50 stands for zero in the data rows.
Each row below has a hidden score, from 0 to 40, with 20 about the middle. What is it? The score is a weighted sum of the row's numbers plus the product of two more (or one squared), each taken from its middle value.
[50, 57, 59, 55, 55, 53, 63, 61, 54, 63, 58, 53, 45, 53, 44, 47, 31, 43,
 41] -> 25
[42, 54, 53, 49, 43, 47, 39, 42, 49, 35, 33, 45, 34, 49, 43, 63, 61, 68,
 62] -> 18
[46, 37, 29, 49, 63, 55, 52, 50, 51, 31, 60, 49, 57, 47, 48, 53, 63, 53,
 53] -> 23
[62, 67, 71, 81, 89, 89, 81, 73, 59, 44, 49, 33, 39, 17, 35, 43, 20, 17,
 15] -> 33
[58, 52, 46, 67, 73, 66, 51, 46, 48, 43, 37, 43, 38, 44, 63, 47, 61, 43,
 40] -> 17
[56, 44, 43, 39, 36, 36, 47, 53, 56, 52, 60, 62, 60, 77, 66, 71, 77, 47,
 52] -> 23
[51, 63, 44, 56, 53, 56, 44, 48, 47, 50, 46, 37, 46, 46, 52, 41, 47, 49,
 48] -> 16
[50, 41, 37, 40, 55, 52, 51, 59, 44, 61, 68, 45, 50, 56, 51, 61, 49, 52,
 45] -> 22
[54, 44, 52, 51, 39, 32, 42, 35, 37, 31, 33, 49, 57, 54, 38, 54, 50, 71,
 75] -> 23
[59, 46, 43, 57, 63, 60, 56, 52, 56, 46, 55, 40, 52, 58, 37, 41, 39, 39,
 41] -> 18
[49, 56, 61, 58, 63, 49, 46, 59, 55, 50, 31, 52, 44, 32, 60, 44, 42, 55,
 50] -> 23
[40, 50, 28, 49, 56, 56, 54, 53, 56, 49, 44, 32, 35, 50, 44, 42, 41, 45,
 49] -> 18
[38, 41, 43, 59, 57, 67, 63, 50, 50, 55, 60, 49, 58, 61, 44, 62, 53, 34,
 32] -> 22
[16, 27, 15, 17, 32, 54, 64, 57, 62, 70, 75, 65, 74, 79, 63, 68, 76, 27,
 35] -> 31
[44, 56, 58, 60, 66, 58, 47, 48, 64, 52, 46, 46, 33, 41, 54, 34, 49, 43,
 44] -> 22
[77, 79, 79, 69, 54, 35, 24, 37, 29, 15, 21, 40, 40, 41, 46, 48, 46, 70,
 72] -> 35
[53, 71, 58, 66, 52, 34, 25, 27, 23, 38, 30, 43, 32, 26, 36, 28, 58, 77,
 77] -> 24
[43, 27, 38, 27, 40, 51, 66, 64, 66, 60, 64, 60, 68, 71, 62, 68, 61, 34,
 33] -> 18
[47, 68, 57, 53, 44, 45, 57, 64, 51, 47, 44, 35, 47, 45, 41, 56, 57, 47,
 52] -> 16
[48, 55, 68, 48, 46, 39, 22, 43, 31, 32, 32, 37, 25, 44, 41, 50, 69, 83,
 79] -> 14
[53, 59, 66, 53, 24, 38, 56, 41, 39, 51, 48, 44, 41, 38, 47, 48, 58, 58,
 61] -> 22
[60, 63, 61, 74, 51, 52, 38, 38, 39, 28, 48, 45, 16, 28, 26, 41, 49, 75,
 74] -> 33
[49, 47, 52, 55, 60, 54, 44, 56, 37, 37, 41, 47, 53, 58, 47, 59, 46, 43,
 43] -> 15
[65, 59, 65, 65, 48, 32, 24, 22, 35, 24, 31, 27, 45, 33, 41, 43, 57, 83,
 77] -> 18
[29, 56, 40, 53, 57, 71, 82, 81, 68, 62, 46, 34, 35, 37, 50, 23, 41, 42,
 34] -> 36
[40, 39, 40, 39, 50, 52, 43, 47, 56, 53, 42, 49, 44, 34, 57, 51, 55, 53,
 48] -> 14
[60, 63, 64, 52, 42, 40, 48, 34, 27, 37, 32, 31, 31, 40, 50, 52, 54, 79,
 81] -> 13
[53, 33, 34, 36, 59, 49, 48, 61, 54, 63, 59, 52, 58, 58, 49, 62, 52, 42,
 41] -> 15
[58, 41, 37, 27, 29, 20, 27, 32, 39, 69, 70, 72, 99, 78, 68, 87, 90, 55,
 58] -> 13
[55, 49, 44, 44, 53, 55, 63, 50, 53, 38, 54, 55, 67, 54, 44, 56, 53, 44,
 40] -> 23
[05, 23, 24, 27, 35, 55, 52, 68, 74, 53, 66, 79, 56, 79, 64, 73, 53, 35,
 34] -> 21
[45, 50, 59, 50, 39, 50, 49, 51, 46, 48, 41, 52, 65, 55, 55, 45, 48, 49,
 55] -> 13
[44, 43, 41, 57, 69, 63, 60, 52, 61, 57, 58, 54, 44, 63, 49, 49, 36, 30,
 29] -> 25
[52, 36, 55, 50, 67, 64, 55, 66, 64, 62, 44, 51, 47, 42, 43, 50, 37, 50,
 47] -> 18
[45, 35, 32, 20, 42, 36, 44, 46, 51, 45, 54, 62, 67, 74, 61, 67, 71, 47,
 49] -> 13
[17, 30, 25, 32, 34, 54, 60, 66, 75, 88, 73, 88, 67, 67, 72, 81, 45, 30,
 30] -> 24
[59, 56, 47, 50, 68, 59, 58, 53, 57, 57, 49, 58, 32, 52, 59, 45, 45, 26,
 26] -> 24
[58, 53, 43, 50, 52, 52, 46, 43, 34, 54, 56, 69, 46, 39, 47, 34, 50, 46,
 45] -> 26
[49, 55, 66, 47, 41, 44, 44, 49, 49, 45, 43, 37, 38, 50, 47, 50, 50, 45,
 54] -> 15
[41, 46, 38, 34, 51, 50, 39, 58, 58, 50, 47, 45, 49, 61, 46, 44, 54, 55,
 52] -> 14
[47, 50, 52, 52, 61, 71, 74, 72, 74, 60, 42, 34, 45, 48, 39, 27, 32, 37,
 40] -> 19
[49, 59, 46, 57, 55, 59, 60, 62, 60, 43, 48, 32, 48, 47, 49, 46, 44, 51,
 48] -> 14
[54, 21, 39, 36, 52, 59, 49, 59, 43, 58, 55, 44, 54, 53, 54, 50, 58, 52,
 57] -> 17
[47, 45, 45, 40, 38, 36, 44, 47, 53, 48, 53, 82, 59, 68, 66, 69, 72, 49,
 40] -> 25
[52, 68, 55, 54, 35, 39, 41, 46, 57, 44, 43, 64, 52, 44, 48, 46, 48, 60,
 57] -> 29
[67, 80, 78, 63, 58, 39, 21, 28, 32, 33, 34, 34, 49, 50, 54, 38, 58, 65,
 72] -> 13
[37, 40, 36, 64, 63, 66, 64, 70, 57, 48, 54, 38, 36, 36, 35, 32, 40, 49,
 48] -> 23
[53, 52, 58, 46, 38, 46, 46, 45, 55, 46, 45, 49, 36, 40, 51, 50, 65, 60,
 62] -> 18
[59, 38, 46, 43, 52, 45, 44, 50, 35, 46, 54, 49, 54, 53, 50, 48, 50, 50,
 52] -> 15
[21, 27, 24, 26, 42, 50, 67, 71, 76, 82, 72, 70, 61, 67, 67, 85, 56, 30,
 29] -> 24
[88, 77, 83, 60, 60, 41, 24, 29, 17, 29, 38, 34, 40, 56, 40, 55, 46, 66,
 58] -> 14
[62, 61, 63, 63, 66, 65, 54, 55, 54, 41, 42, 33, 45, 36, 37, 47, 38, 40,
 41] -> 18
[48, 57, 61, 76, 84, 86, 74, 64, 68, 61, 50, 47, 34, 41, 32, 38, 21, 21,
 24] -> 27
[53, 61, 34, 52, 61, 56, 51, 49, 57, 43, 38, 44, 56, 49, 56, 43, 39, 48,
 41] -> 13
[34, 40, 31, 36, 56, 56, 47, 48, 66, 66, 65, 46, 41, 54, 52, 59, 40, 56,
 54] -> 17
[46, 32, 39, 35, 55, 49, 55, 39, 51, 50, 49, 65, 61, 53, 47, 40, 49, 53,
 48] -> 22
[84, 79, 79, 71, 61, 34, 14, 26, 32, 29, 32, 42, 37, 43, 37, 39, 57, 66,
 69] -> 26
[29, 49, 52, 48, 57, 76, 87, 80, 64, 67, 59, 34, 34, 45, 28, 36, 40, 38,
 38] -> 37
[62, 60, 57, 54, 47, 49, 39, 49, 51, 47, 67, 38, 54, 59, 38, 38, 41, 49,
 54] -> 19
[43, 59, 65, 75, 92, 86, 71, 66, 63, 66, 45, 33, 44, 26, 44, 47, 24, 23,
 24] -> 20
[48, 71, 50, 49, 58, 54, 49, 49, 39, 44, 50, 41, 41, 60, 45, 35, 41, 42,
 44] -> 21
[41, 29, 23, 22, 33, 34, 38, 29, 46, 47, 64, 56, 44, 72, 64, 67, 77, 58,
 64] -> 21
[59, 52, 45, 55, 52, 53, 55, 44, 57, 50, 46, 54, 63, 43, 39, 64, 39, 40,
 44] -> 33
[54, 49, 53, 54, 61, 58, 52, 49, 49, 44, 57, 39, 47, 41, 51, 43, 48, 35,
 36] -> 17
[44, 57, 50, 71, 70, 63, 54, 70, 46, 50, 54, 26, 39, 35, 40, 41, 38, 44,
 47] -> 20
[41, 69, 50, 55, 49, 43, 46, 34, 33, 38, 53, 53, 47, 49, 62, 50, 49, 48,
 53] -> 23
[62, 62, 76, 49, 25, 41, 43, 57, 54, 45, 54, 40, 38, 41, 55, 48, 68, 58,
 60] -> 20
[46, 29, 45, 45, 63, 50, 56, 54, 64, 72, 46, 51, 54, 39, 42, 57, 42, 51,
 45] -> 18
[51, 38, 52, 52, 50, 52, 50, 49, 60, 48, 53, 49, 56, 48, 61, 33, 50, 48,
 52] -> 16
[46, 37, 56, 59, 60, 46, 51, 51, 60, 61, 50, 46, 50, 39, 43, 45, 40, 46,
 42] -> 21
[49, 27, 33, 37, 43, 44, 58, 53, 71, 72, 66, 56, 72, 71, 63, 80, 47, 32,
 33] -> 17
[64, 37, 42, 36, 38, 33, 41, 45, 57, 52, 60, 67, 69, 76, 73, 72, 61, 47,
 51] -> 15
[51, 38, 43, 53, 64, 66, 65, 63, 57, 59, 45, 42, 40, 45, 61, 36, 44, 51,
 50] -> 22
[41, 49, 53, 55, 61, 62, 56, 69, 51, 54, 46, 48, 49, 45, 44, 50, 41, 53,
 52] -> 17
[44, 39, 41, 51, 59, 54, 60, 46, 47, 45, 46, 62, 55, 60, 55, 44, 47, 40,
 50] -> 22
[51, 54, 56, 50, 39, 47, 49, 51, 63, 43, 36, 42, 48, 54, 62, 58, 34, 54,
 54] -> 11
[43, 50, 54, 36, 37, 42, 45, 53, 53, 51, 41, 51, 41, 50, 76, 54, 43, 53,
 49] -> 13
[49, 72, 71, 66, 51, 48, 41, 35, 29, 23, 31, 16, 46, 23, 38, 42, 37, 74,
 68] -> 18
[93, 59, 80, 77, 53, 35, 26, 33, 33, 19, 28, 35, 44, 44, 40, 40, 45, 67,
 67] -> 20
[50, 61, 59, 60, 71, 63, 52, 59, 49, 36, 51, 25, 42, 37, 37, 35, 28, 45,
 43] -> 15
[44, 51, 47, 57, 60, 57, 54, 58, 61, 48, 47, 46, 54, 36, 56, 51, 33, 52,
 51] -> 23
[45, 39, 35, 47, 48, 41, 55, 38, 45, 58, 64, 54, 54, 51, 55, 51, 43, 49,
 50] -> 22
[03, 20, 16, 24, 39, 53, 58, 64, 62, 71, 69, 57, 66, 73, 69, 68, 49, 33,
 35] -> 26
[60, 37, 23, 27, 35, 35, 45, 36, 40, 58, 60, 68, 72, 69, 75, 64, 77, 53,
 53] -> 17
[52, 70, 59, 52, 23, 36, 51, 48, 49, 49, 33, 46, 52, 36, 35, 36, 53, 65,
 59] -> 16
[58, 71, 63, 59, 57, 49, 31, 32, 34, 39, 46, 49, 51, 35, 50, 41, 55, 69,
 66] -> 25
[59, 45, 33, 34, 53, 54, 45, 40, 55, 60, 49, 46, 57, 45, 45, 41, 37, 51,
 57] -> 11
[49, 67, 70, 62, 44, 35, 33, 31, 19, 21, 30, 40, 40, 40, 40, 44, 55, 77,
 84] -> 25
[66, 54, 67, 67, 66, 68, 57, 55, 53, 33, 50, 26, 32, 25, 34, 44, 37, 48,
 46] -> 20
[55, 64, 64, 67, 60, 48, 44, 34, 18, 37, 23, 23, 31, 26, 23, 33, 41, 71,
 66] -> 15
[56, 50, 41, 32, 30, 24, 34, 36, 47, 60, 55, 87, 60, 68, 64, 60, 63, 59,
 53] -> 24
[59, 72, 77, 62, 56, 41, 16, 27, 22, 27, 43, 35, 48, 40, 54, 47, 57, 65,
 66] -> 17
[41, 35, 48, 29, 41, 51, 62, 58, 57, 60, 45, 60, 60, 56, 56, 44, 54, 47,
 44] -> 16
[50, 50, 59, 52, 54, 53, 37, 46, 40, 51, 36, 39, 38, 35, 44, 60, 57, 69,
 69] -> 14
[48, 59, 47, 51, 47, 51, 44, 53, 43, 40, 51, 50, 38, 53, 61, 63, 41, 48,
 53] -> 17
[57, 33, 29, 27, 34, 35, 46, 45, 59, 58, 58, 80, 63, 76, 66, 72, 76, 51,
 50] -> 20
[37, 58, 44, 59, 55, 61, 69, 72, 72, 79, 66, 60, 53, 42, 46, 62, 50, 43,
 46] -> 26
[49, 44, 57, 52, 51, 48, 52, 56, 69, 54, 42, 49, 36, 39, 44, 51, 43, 45,
 46] -> 22
[51, 42, 48, 56, 62, 68, 61, 72, 45, 55, 42, 45, 36, 37, 42, 40, 38, 55,
 53] -> 18
[43, 46, 37, 30, 45, 36, 33, 35, 49, 60, 48, 66, 84, 79, 73, 66, 72, 49,
 43] -> 11
[51, 36, 29, 32, 41, 38, 48, 43, 33, 49, 60, 68, 87, 79, 70, 71, 72, 47,
 48] -> 13
[50, 35, 27, 27, 48, 55, 51, 50, 60, 51, 63, 50, 61, 59, 56, 47, 36, 43,
 40] -> 10
[67, 60, 69, 67, 55, 46, 31, 38, 42, 24, 33, 21, 21, 20, 31, 27, 44, 73,
 71] -> 18
[56, 73, 66, 59, 55, 69, 64, 69, 49, 43, 50, 44, 34, 29, 48, 23, 38, 40,
 42] -> 20
[51, 50, 61, 59, 51, 63, 54, 49, 69, 64, 57, 48, 49, 47, 52, 55, 46, 53,
 50] -> 18
[58, 30, 38, 33, 43, 36, 35, 39, 60, 34, 64, 55, 52, 59, 56, 51, 74, 67,
 62] -> 17
[20, 19, 35, 23, 42, 54, 69, 68, 73, 65, 69, 70, 70, 75, 64, 67, 55, 26,
 36] -> 19
[60, 59, 63, 71, 80, 80, 66, 71, 81, 52, 59, 50, 47, 51, 49, 35, 37, 22,
 20] -> 23
[55, 38, 47, 48, 60, 53, 53, 63, 39, 41, 47, 53, 51, 45, 53, 44, 53, 61,
 64] -> 17
[56, 70, 70, 71, 29, 37, 46, 57, 48, 55, 50, 39, 57, 38, 57, 46, 51, 64,
 62] -> 20
[43, 36, 35, 35, 42, 44, 44, 35, 43, 52, 59, 68, 58, 68, 67, 65, 58, 45,
 54] -> 18
[48, 49, 51, 62, 63, 42, 42, 45, 49, 44, 40, 33, 36, 35, 25, 49, 42, 63,
 68] -> 24
[56, 62, 31, 41, 43, 48, 55, 46, 51, 50, 47, 60, 55, 44, 44, 59, 36, 48,
 48] -> 28
